Input: [0.031, 0.115, 0.145, -0.095, -0.018]
Output: 0.145
Input: [[7.715, -14.528, -14.133, -15.027, -15.926, -1.179, -7.474], [22.846, -22.199, -17.854, -3.991, -18.921, -7.557, -1.182]]
Output: -14.133
Input: [-29.45, -186.43, 141.20, -153.69, -50.26, -3.00]
Output: 141.20
Input: [0.12, -0.14, 0.01, -0.03, -0.16, -0.08, -0.13]
Output: 0.01
Input: [[-8.4, -17.6, 12.1, -15.1, 7.3, -14.3], [-14.3, -8.2, -9.8, -8.1, -0.2, 2.7]]
Output: 12.1
Input: [[6.8, 15.8, 14.2, -2.0], [-5.5, -9.1, 2.4, 22.4], [-12.0, -9.5, 7.4, 22.0]]
Output: 14.2
Input: [12.8, 127.4, 170.0, -106.8]
Output: 170.0
Input: [-6.960, 1.898, 12.439, -12.274, -18.280]
Output: 12.439
---
Input:
 -4   10  -37    9
  0    8    0  -11
  0   16   -1   -4
Output: 8

Input:
 21  -30  -14   35   17
 25   -4   16   21  -30
Output: -30

Input:
 20   32   15  -34   45   45
-26    1   35  -20   13  -10
Output: 32

Input:
 13  -11   -9  -13   10   10  -30
 15   -7    0   -4   33   38  -25
-16    5   -1  -15  -11    8    4
Output: -7

Input:
 -8    8  -16    4  -47  -17   12
 -7    0    4    6    2   14   -5
Output: 8

Input:
-33   15   47    5   25
-21   12   20   39   39
Output: 15

Input:
 -6   43    6   48
  0  -24  -11  -20
Output: 43
---
[[  3 -33 -22  12  -7  45]
 [ 25 -42 -18  40  -8  39]]: 12

[[ 26   8 -37 -40  -3]
 [  6   0  -7  -7  -4]]: -37

[[30 43  4  5 15]
 [16 46 17 26 31]]: 4

[[ -3 -24 -33   2  -1  20 -36]
 [-10  22  27   6  -5  20  25]]: -1

[[ 12 -36   7 -15 -31  14  13]
 [ -6  17   5 -18  -5 -26 -20]]: -31

[[ 20 -36 -39  47  27  26]
 [-39  19  -7  10  33  28]]: 47

[[-35  26  24 -18  15  -2 -32]
 [-11  -2  -9 -30   8 -14  27]]: 15

[[ 12 -47  34  32 -18  -7]
 [ 21  39  34  18 -21  21]]: 32
---
array([344, 909, 963, 146]) Out: 963, 146

array([ -1, -12, -24,  28, -36]) Out: 28, -36

array([5267, 5701, 8833, 3154]) Out: 8833, 3154

array([364, 480, 688,  31, 622, 914, 459]) Out: 914, 31

array([[ 152,  546, -169,  -97],
       [-388,   12, -922, -535]]) Out: 546, -922

array([[78, 57, 63, 55, 67, 91],
       [28, 57, 68, 95, 55, 15],
       [75, 51, 49, 35, 54, 83]]) Out: 95, 15

array([5, 6, 0, 2, 6, 4, 7]) Out: 7, 0

array([[758, 496, 871, 722],
       [107, 169, 818, 267]]) Out: 871, 107

array([5, 2, 4, 1, 6, 8]) Out: 8, 1
---
[[  0  18  16  17 -35 -28  35]
 [-30  12  19  34 -24 -36  -8]] ==> 35, 34

[[ -6 -11  11   9]
 [-24 -31  35  28]] ==> 35, 28

[[-3 21 -9 16]
 [36 44 11 23]] ==> 44, 36

[ 26   4  11 -38] ==> 26, 11

[[ -9  -7  -8   9]
 [ -6  20  22 -35]] ==> 22, 20

[ 29  12 -13  -8  44] ==> 44, 29

[[-22  -3  19 -32  48  28  13]
 [ -4  -1  -3  -6   0   6  11]] ==> 48, 28

[-43   5   9   0 -47 -12] ==> 9, 5

[-40  35  14 -22] ==> 35, 14
---
[[21.7, -5.0, -1.2, 10.3, 10.7, 9.4, 4.3],
 [-3.6, -1.1, -11.5, -11.9, -1.7, 21.5, 20.6]] -> -1.1

[[11.78, 192.03, 22.88, 119.68],
 [-86.44, -42.54, 186.02, -196.32],
 [-121.75, 145.49, 2.36, 105.34]] -> -42.54

[[0.019, 0.116, 0.027, 0.086, 0.047, 0.105],
 [0.194, 0.024, 0.109, 0.091, -0.189, 0.038],
 [-0.001, 0.064, 0.101, 0.006, 0.223, 0.030]] -> 0.024

[[-9.0, -6.9, -0.5, -2.7, -2.9, -7.1, 1.9],
 [3.3, 6.5, -1.4, 13.8, -13.1, 7.1, -15.1],
 [4.8, 5.1, 0.6, 18.9, -13.4, 8.0, -16.3]] -> 6.5

[[9.436, -19.038, -6.637, -10.600, 13.086],
 [3.553, -11.127, -3.412, -4.377, 18.414]] -> -11.127

[[0.07, 0.05, 0.01, -0.05],
 [0.01, -0.12, -0.14, 0.02],
 [-0.08, -0.13, -0.01, 0.17]] -> -0.12

[[1.463, -2.024, -1.357, 2.384, 2.039, 2.036],
 [0.705, -1.709, -1.607, 1.921, 1.681, 0.847],
 [-2.048, -1.053, -1.486, -1.146, 1.848, -1.282]] -> -1.709
